Where one turn sends some rows of the set: a few examples, then the rows asked:
z_113: [ 17  10  11 -11 -16   6   4   5 -17  13  -3  -9   1 -11 -25  -2   8   7
   8  -5 -13 -17   3  30  -3   5 -18  -4   9  -3   1   4  -2  -9  -9 -15
 -10]
z_758: [-17   8 -14   5   8   6  -1   3  -4 -12   2   6  11 -24  -9 -13   7  -1
   2 -24  -5 -10  10   8  -5  10  -2   7 -12  -3  -4   3  -2 -14  -2 -15
 -10]
z_72: [  5   9   0   5  -1 -18  -2  -7  -8   3  -4  -2 -17 -17  -6 -10   4  -8
  16  -8   0 -15  17  14  -2   7 -25  14  13   9   4   0 -13 -21   0  -1
   0]
z_763: [ -5   1  -2   6   1 -18  -7  -7  13 -15  -5  18  -5  -8 -14  -2  17  -4
  12 -12  -1 -19  -2   7  -6   2 -13  17  -5   2  -1  12 -12  -9  -5 -18
  -8]
z_77: [  3   3  -9  17   2   4   4  -3 -20  11   4  -4  -1  -7 -20 -10  20 -19
   7  -9  -9  -7  12  27   1   3  -7   3   0  -3  -1   1  -5 -18  -3 -20
  -8]
z_100: [  6   9   0   5  -6 -17  -3 -15  -1   1  -4   6 -16 -25 -19  -3  10 -18
  16  -9  -1 -18  15  16   1  16 -23  10   1  11   5  -4  -8 -21  -4  -5
  -5]
z_627: [-10  10 -15   1   8  -1  -3  10  -5 -13   8   8   7 -17  -6 -10   5  -7
   5 -21   0 -15  11  11  -8  10  -7  12  -5   1 -14   2   0 -17  -3 -12
  -9]
z_774: [ 12  11   7   2 -22  15   4   3 -16   8   0  -9   6  -7 -18   0  -1   7
   2 -17 -11 -18   2  31  11  -3 -17   2  14   0  -1  10 -11 -18  -3  -9
 -17]
z_444: [  2   8   1   1 -11 -13  -4 -16  -5   7  -7   3 -20 -21 -16  -8   8 -17
  16  -6   4 -12  21  19  -3  12 -27   7   5   5   2   0  -9 -17  -8 -10
  -1]
z_272: [ 18  16  13  -5 -20   7   3  -3 -16  10 -12  -4  -2 -11 -21   3   3   4
   4  -7   0 -20   8  23  -4   5 -18  -6  13  -4   0   3 -11 -11 -17 -14
  -5]
z_253: [-10  -1  -5   4  -3 -12  -8  -8  16 -14  -4  14 -10  -8  -6  -1   7  -2
  17 -10   1 -18   3   6  -6  -2 -14  10  -2   3  -1  12 -18  -6  -6 -16
 -15]
z_157: [  5   7  -4  -2 -10 -17  -1 -14  -2   7  -2   3 -15 -21 -15  -6  10 -22
  14  -7   4 -15  19  13  -8  10 -12  11  -3  12  -3  -3  -8 -23  -7  -7
  -2]
z_361: [  4  -4  12   3 -12  16  14  10 -10  -6   4   3   4 -17 -10  -9  14  14
   0 -16  -3  -7  10  23  -5   4 -19  15  -9 -19   5   3   4  -6  -4  -6
 -14]
z_493: [  4  -2   2  -6 -20  22   7   8   3  -6   3   2  10 -11 -10  -7  10   9
 -14 -19   6  -9   1  24  -4   4 -23  13  -9  -6  -2  11   4 -17  -3  -9
  -8]
z_29: [ -2  10  -4   7 -25  12   3   4  14 -13  -1   2   1 -24  -7   4   9   7
  -3 -14  -2 -10  -2   6  -5 -11 -15   9 -15   5   8  -7   1 -15   7 -16
 -19]
z_699: [ -5  11   0  15 -13  15   5   4  11 -11   0  -1   1 -22  -7   1   0  13
   0 -11   3 -18  -8  10  -1  -1 -11  -1 -13   5  11  -9   0 -16   3  -9
 -23]
z_60: [ -9  -9  -4   3  -7 -17 -10  -6   5 -14  -5  15  -7 -13  -4  -9  12  -8
   7 -10  -4 -24   7   5  -8  -1 -10  11  -6  10   1  10 -16  -7   4  -9
 -15]
z_362: [  7   2  -8  20   5   1   0  -1 -15  10   4   4  -2 -11 -14  -4  23 -18
  10 -11 -12  -6   8  24   6  10  -3  10   6   3   0   6  -6 -22  -4 -17
  -6]
z_330: [  3  10   6   4 -28   5   1  -8  11 -10  -3  -2  -1 -13  -8   3   3   9
  -4 -15  -4 -18  -9  16  -4 -15 -19  -1 -18  10  13   5  -9 -19   0 -13
 -12]
z_348: [ -8   6  -3   6  -2 -16 -13  -3  11  -8   1  14 -12  -6 -11  -6   7  -2
  13  -6  -2 -15   4   6  -5  -4 -12  22  -7   4   1   8 -11 -14  -7 -24
  -9]
z_129: [ 12   2  11  -9 -23   4  -2 -10   6   2 -11  -9  -9 -20  -3   5   9   7
  12  -3   6 -11  -1  18  -9   1 -11  -6   8  23  -6   9  -6 -12  -2 -11
 -10]
z_661: [  7   5   6   4 -13  17  11   4  -8  -3  -1  -6   7  -5 -21  -7  24  -1
  -9 -12  -2 -13   1  28  -9   8 -17   6 -12 -10   1   3   8  -7  -4  -5
 -23]
z_73: [  4  -4  13  -8 -25   4   3  -8   5   9  -5  -7  -6 -18 -12  -1  11   9
   3 -16   4 -13   2  28  -7  11 -15  -6   6  23   5  10 -12 -18  -1   1
 -14]
z_263: [  3  12   0  -3 -13  18  17  13   2  -4   8  -8  12 -11 -17  -5  21   2
  -5 -12   0 -13  -1  21   0   1 -16   9 -10  -7  -3   1   9 -11  -6  -6
 -19]
z_877: [ -5   7   2   4 -23  12  -1  -1  13  -9   2   8  -1 -22  -1   0   6  12
   0  -2  -3 -14 -13  10  -1  -6 -16   1 -14  11   8  -4   0 -13  -2 -16
 -23]
z_537: [-12  12 -15   8   3  -1   2  -1  -8  -6   6   9  11 -20 -12 -15  10   0
  -8 -17  -1 -13  12   3  -2  -1   1  13 -10   0   1   4  -6 -17  -5 -13
   1]
z_561: [  1   8   2  13 -16   8  14  -7   5 -15  10   2  -7 -22  -7   9   4  11
   2 -10   1 -10   1   8  -7 -16 -18   0 -19   2   6   8  -3 -12  -1  -5
 -15]
z_679: [  2   9 -10  14   4  -6  -3  -2 -18  11   6   3  -4  -9 -12 -16  21 -15
   8 -10 -15 -13   8  24  -4   5   1   7   7  -1   2   2  -8 -19   0 -17
 -11]
z_605: [ 18   6  14  -4 -12  11  11  -8 -25  -4  -4  -6  -1 -11 -17   0   5   3
   8 -11  -5 -17  15  25   5  -6 -11  -1  12   5  -2   4 -13  -6  -4  -6
 -18]
z_681: [  6  -3   0  -8 -24   2  -3 -12   8   0  -6   1 -13 -20  -7   8   8  10
   7  -5  -2  -6  -1  18 -19   0 -13  -5   7  25   9   5 -13 -14  -2 -12
 -15]
z_460: [ 13  15   8  -6 -25   1   0   1 -17   8  -5 -10   3 -14 -22   5  11   4
   9 -13  -5 -15  13  29  -5   3 -15  -1  21   6  -2   3 -10  -9  -6 -12
 -10]
z_318: [  1  -2 -11  15  -1  -2  -2   9 -22  10  10   1  -4  -9 -19  -5  17 -17
   7  -8  -8  -3  16  25  -1   2 -13  12  -2   0  -2  12  -5 -19  -7 -11
  -3]
z_874: [  5  -3   7  -4 -20  13 -10  -8  10  -1 -10   0 -14 -18  -4  13   5  10
   9  -4   4  -6   2  18  -9   6  -9  -2   3  19  -1  18  -9 -11  -7  -8
 -19]
z_704: [  5   5  -3  -2 -14  16  16   9  -7   1   8   0  13  -5 -24  -6  15   6
  -9 -10  -6 -11   6  24  -6   7 -21  16   0  -7   0  -1   7  -9  -1 -14
 -21]
z_75: [ -6  10 -14   5   9   2  -4   3 -10 -12   1  13  12 -25 -11  -7   7  -4
   1 -24  -9 -12   7   7  -2  12  -5  10  -8  -1 -10   6  -2 -16  -8 -16
  -2]
z_558: [ -1  -3  19  -3 -20   5   1 -11  -3   2  -1   8 -18 -30 -12   2  15  12
   3  -6   8  -9   8  20  -8  -1  -8  -9   2  18   8  12 -11 -10  -1  -9
 -13]

z_348 turns into z_627
z_75 turns into z_362
Now these:
z_444 turns into z_253
z_661 turns into z_272
z_113 turns into z_129
z_361 turns into z_605
z_460 turns into z_681
z_774 turns into z_73
z_318 turns into z_72

